The rows below fall into families. The same turns and mirrors carry the whole set onto itself and the rows of a family onto each other. For each named row, which other rows are in its family? Write them in the order they are listed.
These 30 rows form 5 families of 6 rows each.
gebis: [ -3 -11  -3 -23 -13 -14   5   2  21   6   6   6 -13  15   3  10   4 -14
   8   1  19  -9  -9   6   9  -2 -11  -4 -12  12  11  -9 -13]
dufa: [ 12  17 -10 -18   2  11  -3  13  -9   2  -7   7 -15 -10  -6  10  -1  -4
   6   7  -5   2 -24   5  -4  16  20   8  -4   4   1  -3 -29]
kib: [ -9  -6  -2 -24  -8 -18   0   4  16  12   2   9 -12  16   5  12   9 -13
  10   4  12  -7  -9  -5   0  -2 -12   0 -12  12  10  -6 -20]
Kep: [  2   3  -8  -1  15   0   3   3  13  -2 -12 -21   3   3   5   2  11  14
 -14 -14 -10   6  22   7  -4  21  -6   9  20   9   3   4   0]
rus: [  0  -4 -10  15  18 -21  -5   6   3 -17   2  -7   1  -9 -20  11 -11  -3
  -9 -14  17  12   0  11 -15  12   5 -18 -10  -1  12   0 -13]
givus: [ -4   2   1   5  -1   4  34   5   7   5 -13   9  -4   3  -4   2   7  -7
  16  -9   9 -11   0 -21  -4   3  10  19   5  -8   3  20 -18]
sile: [ -2 -13   5   1  -6  11  -1  -9  -7   7   7  -7 -11   2   1  -3  12  10
  11  -6  30  -3   4   8 -10  20  -9 -27   9 -16   4   1   9]
rov: [ 21  12  -2  -8   2  12  -8  22 -11   2   5   7  -8 -13 -11   9  -7  -9
  -1   4   1   1 -19   9  -3   5  10  -2  -3   4 -10  -8 -31]
dig: [ -1   5   1  12  10   2   1  -1  15   4  -5 -19   6  14   6  -1   4   5
   0  -4  -8  15  24   9   5  20  -9   9  20   7   4   8  -3]
bager: [ 18  12 -13 -15   3   8   6  19  -4  -1   0   3 -10  -7 -12   8  -4  -7
   1  11  -9   3 -25   9  -7   7  19   8  -7  -5  -7  -7 -22]
pugo: [  0  -9  10  -2  -1  10 -13 -12   3   3   9  -6  -6   5   2  -9  11   2
  13  -9  24  -6   1  10 -19  18 -11 -22  14 -18   2  -4  14]
libif: [ 15   7   1 -13   1   9   1  16  -7  -7  -3   6 -11 -11 -10  13  -2   3
   0   5  -2  -4 -28  14  -5   8  19   8 -16  -4  -9  -6 -16]
sut: [ 11   1  -7  19  22  -9  -2  -2   5 -30   4  -1   2  -3 -21  10 -15   6
  -6 -10   4  10   5   9 -16   8   5 -13 -12  -2   4   0 -14]
Tizik: [  5   4  -2   4  12   5   3   2  21  -3  -6 -22  12   3  -3  -3   6   3
  -6 -11 -13   8  24  13  -8  26  -3   8  25   3   6   7   3]
tevul: [  2   4  -2  14  18 -14 -14   1   9 -22   6  -7  -2  -5 -22   9  -7  -9
  -9 -17  14  12  -2  16 -18  14   6 -12  -4  -1   9  -2  -7]
dedo: [  2   0  -7   5   6   4   4  -4  16  -6 -10 -14  10   7  -4   1   6  17
   1   0 -14   0  25  12   5  17 -11  10  18   0   6   7   8]
deken: [  3   3  -9  12  23 -19  -6   1   6 -23  -8  -4  -2  -8 -17   8   0   0
 -12 -19  19  12  -1   7 -15  15   3 -15 -11  -3  12  -4 -10]
Nipi: [  2   4   6  11  -2   7  32  20  11   3 -13   9  12   0 -12   2  -4  -5
  15  -7   4  -8   3 -14   5   4   4  13   5 -13   1  14 -20]
led: [ 16  13 -13 -17  -6  14  -2  11  -6  -2   0   4  -8 -10  -7  10  -6  -3
  -3  11  -3   4 -19  11  -4  10  27   5  -1   5  -1  -4 -22]
Fivav: [  0 -12   1 -14  -9 -11  -3  10  17  20   1   7  -5   8   3   6   5 -19
  12   4  17 -18  -4   3  11  -4 -22   3  -6   7   6 -10 -10]
zeven: [  1  -3   9  -4   2  11  -7  -8  -9   2  -3  -4 -12   6   6  -6  17  13
   6  -7  24  -5  -1   4 -13  20 -11 -29   9 -12   4  -3   9]
dak: [ -3  -1  -4   3  -7   8  38   8   7  -3 -12   5  -1   6  -3  -4   0  -7
  13  -7   7 -15   0 -13  -2   1  12  11  12 -12   4  21 -13]
boko: [  5   4  -7  20  25 -15  -9  -1  -2 -20  -2  -6  -4  -1 -18   4 -12 -10
  -1 -16  15  18   0  14 -13  12   6  -8  -4  -7  -1   3 -13]
Tasi: [  1  -1 -11  -3   9   4   9   8  11  -2 -10 -24   4  -1  -1   1   6  11
  -7 -10 -10   7  23  16   2  24  -9   8  25   4   2   9  -2]
gure: [  0 -17   1 -21  -8  -9   3  12  18   8   4   1  -4  13  10   9  14 -11
   7  10  10 -22 -14   3   0  -3 -16  -1 -13  10   6  -7 -10]
rati: [  0   0   3   5  -6   4  40  11  12   7  -4   3  -1   3  -8   1   6  -8
  10   0   1 -10  -5 -14   2  -1   5  18   6 -18   0  19  -7]
Nodo: [  1  -6   0 -20  -8 -14   5   9  19  14  12   6 -12  12   1   6  10 -16
   6  14  10 -11 -16   1   0  -3 -16  -6 -14   5   9  -4 -13]
sumu: [  0  -6   5   1   5   6 -18  -9  -8   7   4  -6  -3  12   8 -11   4   0
  16   5  22   0  -3  10 -12  19 -11 -29   8 -10   5  -2   4]
zibu: [  3  -6  10  10  -6   3  32  12  14  -3 -13   4   7  -4  -7   8   8  -3
   3   0   1 -13  -3  -9  -1   1  11  21   1  -8   7  21 -12]
savu: [  9  -6   2   5  -1   9 -15 -15  -8  -4  10  -1 -13   2  -1  -4  12   5
  12   2  17 -13   1  13 -12  11 -16 -26   4 -11   9  -1  10]

Which other rows belong to the same family as savu? rov, sut, dedo, Nipi, Fivav
Which other rows belong to the same family as dig? libif, boko, gure, sumu, zibu
Which other rows belong to the same family as bager? pugo, Tizik, tevul, rati, Nodo

The rows below fall into families. The same turns and mirrors carry the whole set onto itself and the rows of a family onto each other. For each named row, which other rows are in its family? Write them in the order they are listed.
These 40 rows form 5 families of 8 rows each.
Fam: [ 11  -6  -9  23  -2 -18  11   1   8   1  25   1  23   6  17  -3   8]
ruduf: [ 11   1  -6  24   4 -19  14   0   6 -11  27  -7  16  17   7  -1  13]
Seno: [  5   2   1  12   0 -16  -6   2 -16 -18  27 -11   9   1  -4   8  12]
tof: [  3 -23 -28   6   7 -14  16 -12  -3 -10 -12   7  -4  16  11 -19 -14]
Mupo: [-13 -38 -30  19  11 -13  12  -4   2  -6  -6   5   5   2   2 -10  -8]
furuv: [  5  -2  -4   4  -5 -14   8   3 -23  -6 -12   3 -12 -11  -2 -18  -7]
raf: [  4  -6   1   5 -16 -25   9  -3 -24   0  -5  10  -3  -5  10 -20  -2]
lok: [ 13  -4  -7  12   6 -11   4  13   8  -8  29   0  18  13   0   5  -5]
dabu: [ -6   1   6  11  -1 -13  -5 -11 -20 -12  26  -4  22   2   4  -2  12]
gel: [  3   1  14  12  -4  -6   0   5 -10 -14  23  -7  23   3  -6  -3   3]
kem: [-17 -27  -8  -6  -8 -14 -13 -11 -17 -15  -6   9   4   1   8 -12 -14]
zal: [  2 -16 -10  32   5 -19  16  14   2   1  26   3  17   3  -2  -2   7]
ges: [ -7 -17 -28  15  13 -19 -15  -5   9  -5  13  -6   9   8  14  10   9]
sori: [  1 -11  -7   7   8 -15   4  13 -33   2  11   1   7 -11   4   4  -6]
lotum: [-15  -8 -21  14   4 -27   6 -25   4 -14  -5  -5   9  19  18 -14  12]
dimo: [  2  -3 -28  15  18 -21  13 -17   9 -10   3   1  -4  24   6 -16   2]
Ked: [ -7 -30 -25   7   7 -14  17  -5  -6  -6 -11   5  12  14  18 -12 -18]
Fovap: [ -3  -2 -21  19  20 -18  -6  -4  13  -7  11  -9  -1  18   1   3  12]
rido: [-12 -21  -4  12  -2 -15   0  15 -25  -8   8   3   3 -14 -11   2  -4]
sorep: [  0  -2   2   8   7  -4   9   9 -32  -9   5  -8   8  -8  -9  -1  -6]
ses: [ 10  -8   4   1 -17 -11   9  -7 -25 -16   0   6  -1  -6   1 -22  -8]
Todad: [ -6 -26 -16  -6   2  -5  -4  -9 -25 -19  -8   6  -4   1   1 -13 -18]
rim: [-11  -8 -22  13  21 -12  12 -20   6 -14  -1  -7   8  24   4 -16   4]
totam: [ 16  -8  -9   1 -10 -13   8   6 -12 -11  -9   9  -8 -11   0 -17 -16]
Buk: [ -9 -15 -23   9   5 -20  -2 -23  10 -19   2   1  -2  26  10 -16   3]
Gogun: [ -4 -21 -10  -4  -8  -6 -10  -8  -5 -12 -15   8  -6   0   3 -23 -14]
Seso: [ -4 -23 -30   2  19  -4  10 -14  -3 -17  -5   3   6  13   2 -13 -17]
Fulen: [  5  10  10   9  -3 -14  15   2 -17 -19  21  -9  16   6  -7  -3   3]
voro: [ -1 -18 -27  15  15 -14  -3  -2  14 -13  19  -4  10  22   7   6   1]
lan: [ -4  -1 -19  11  11 -20 -16  -8  16 -13  21  -2   1  20   1  -2   7]
Kiz: [-18 -21 -18  22  12 -17 -11  -7   6 -11  23  -1  10   9  -5   0  14]
pago: [-11  -5  10  22 -10 -22   2  -1 -17 -11  20  -1  12  -4 -10  -9  16]
Bopa: [-11 -17 -19  28   2 -25  13 -18  10  -9   4   3   7  14   4 -23  14]
nubo: [ -6 -28 -19   6   8  -2   8 -13   5 -12  -9   6  10  17   6 -21 -19]
Tep: [ 18  -7  -2   7  -2 -10   6  15 -23  -8  15   0   4 -11  -2   2  -7]
liso: [ -2 -16  -8  -6  -8  -4  -1 -19  -5 -25  -8   7   3   4   1 -25 -16]
Belik: [  2   0  -4  -2   2 -12  -1   9 -28 -17   5  -7  -5 -10 -10   4  -6]
Debiz: [ 11   2  -3  19  -1 -14  -3   9  13  -3  23  -2  12  11   2   0   7]
vabog: [-22 -27 -11   8  -8 -13  -4 -17 -11 -20  -9   5   1  -2  -3 -19  -2]
fiva: [ -2 -22  -3  16 -15 -19  21   3 -15  -7  -8  11   1  -9   1 -22  -4]

Which other rows belong to the same family as furuv? gel, Fovap, sorep, rim, Gogun, nubo, Debiz
Which other rows belong to the same family as Seno? ruduf, tof, ses, Todad, Buk, voro, Tep
Which other rows belong to the same family as fiva? Mupo, zal, rido, Kiz, pago, Bopa, vabog

The rows below fall into families. The same turns and mirrors carry the whole set onto itself and the rows of a family onto each other. For each named row, which other rows are in its family? Write them in the order they are listed.
These 36 rows form 6 families of 6 rows each.
bikam: [  8  -1  -2   3  17 -19   8 -10 -25 -14  -2   2   1  -6]
tiz: [ 14   8  22  19  20  22   9  -2 -12  -1  16  -6   5  14]
govot: [ 17  12   4  22   8 -21  16 -10 -17 -18  -2   3  -9   0]
sokon: [ 8  4 17 30 15 20  7 11 -9 -8 16 -8  1 20]
bibor: [ -6 -27  24  13   8   4   0   2   3  -2   7   2  16  10]
pep: [  7 -26  15  -6   9  -4   2   9   3  -4   6 -13   1  18]
Budep: [ 10   3  20  12  10 -13  23 -10 -15  -2 -12  13   2 -16]
zarun: [  9 -17  17   2  -4  -6   0  10  15  -4   6  -6   0  21]
kam: [30  9 22 31 15  1  9  9  7 -3  0  5 -5  4]
Bupi: [-15 -26  14   3  13   6   7  -8   2   4   1  -3   3  11]
ponuk: [ 10  -3   9   7  16 -24  15  -5 -15 -10 -13   7  -3 -12]
sigog: [ -4 -30  18   4   0 -18  12   3   3  -8  -4  -2   0  14]
vula: [28  7 30 19 15  9 19 11  5  1  0 -1 -7  8]
fud: [  7   4  -3   6  -1 -23   4 -12 -15 -17   3   5   1   4]
nofut: [  5 -15  17 -12  -5  -6  12   4   5  -1   3  -7  -2  18]
kapo: [15  2 27 32 11 10 15 20  6 -4  2 -2 -8 13]
Mig: [ -3 -20  11  -4   5  -3  10   1  15   3  -2  -7  -9  13]
leduv: [ -1 -34  24   3  17  -1   5   9   3  -2   1  -4   7   9]
daza: [ 11  14   3   0   6 -11  13 -14 -23 -10   3   1  -2   2]
vov: [ 34   6  17  22  28   5   9  11  -1  -5   4  -6 -12   7]
vobo: [  4  -6  14  18   6 -21  12  -7  -9 -10 -11  15   8 -14]
zuz: [  6  10  -5   6  11 -14  14 -17 -11  -6  -5   2 -13  -1]
giman: [ 20  10  12  31  20  14   1  -2 -10  -9  15  -1   6  10]
mub: [  8  16  -2  17   2 -15  14  -4 -20 -18   2   2  -8   4]
sagol: [13  6 10 23 24 21  6 -5 -3  1 10 -8 -9 16]
Gop: [  0   1   7  17  17 -12  17 -17 -11  -2 -13  13  -5 -14]
Tasug: [ 19  -3  20  30  18  13   6   9   0 -10  14 -10  -6  24]
Kizak: [ -6 -18  13   1  -9 -13  11  12   3 -10  -3  -6  -4  16]
sikiz: [ 23   3  20  29  35  15   6   5 -12  -5   9  -5   1   4]
vomev: [ -9 -23  27   0   9   5  11  -3  -7   2   3   1  14   7]
dagat: [19 -8 27 35 22 12 11 11  5 -4  6 -4 -3 16]
Vel: [  4   6  14  30   9 -14  21   0 -17 -13 -12  13  -2 -11]
Vez: [ 18   4  20  26  25  15  13   4  11   5  -2   0 -14   6]
Salo: [  9   4   9  29  16 -16  18 -11 -22 -15  -4   9  -2  -7]
Giko: [-19 -23  19  10   1  -4  11   5  -9  -9   2   0   9  10]
basuf: [-11 -31  15   4   2 -10   8  -3  -7 -11   4  -3   7  16]

Which other rows belong to the same family as daza? tiz, Budep, vula, nofut, vomev
Which other rows belong to the same family as basuf? govot, sigog, Tasug, dagat, Salo
Which other rows belong to the same family as Bupi? Mig, zuz, sagol, Gop, Vez
Which other rows belong to the same family as pep? bikam, ponuk, leduv, vov, sikiz

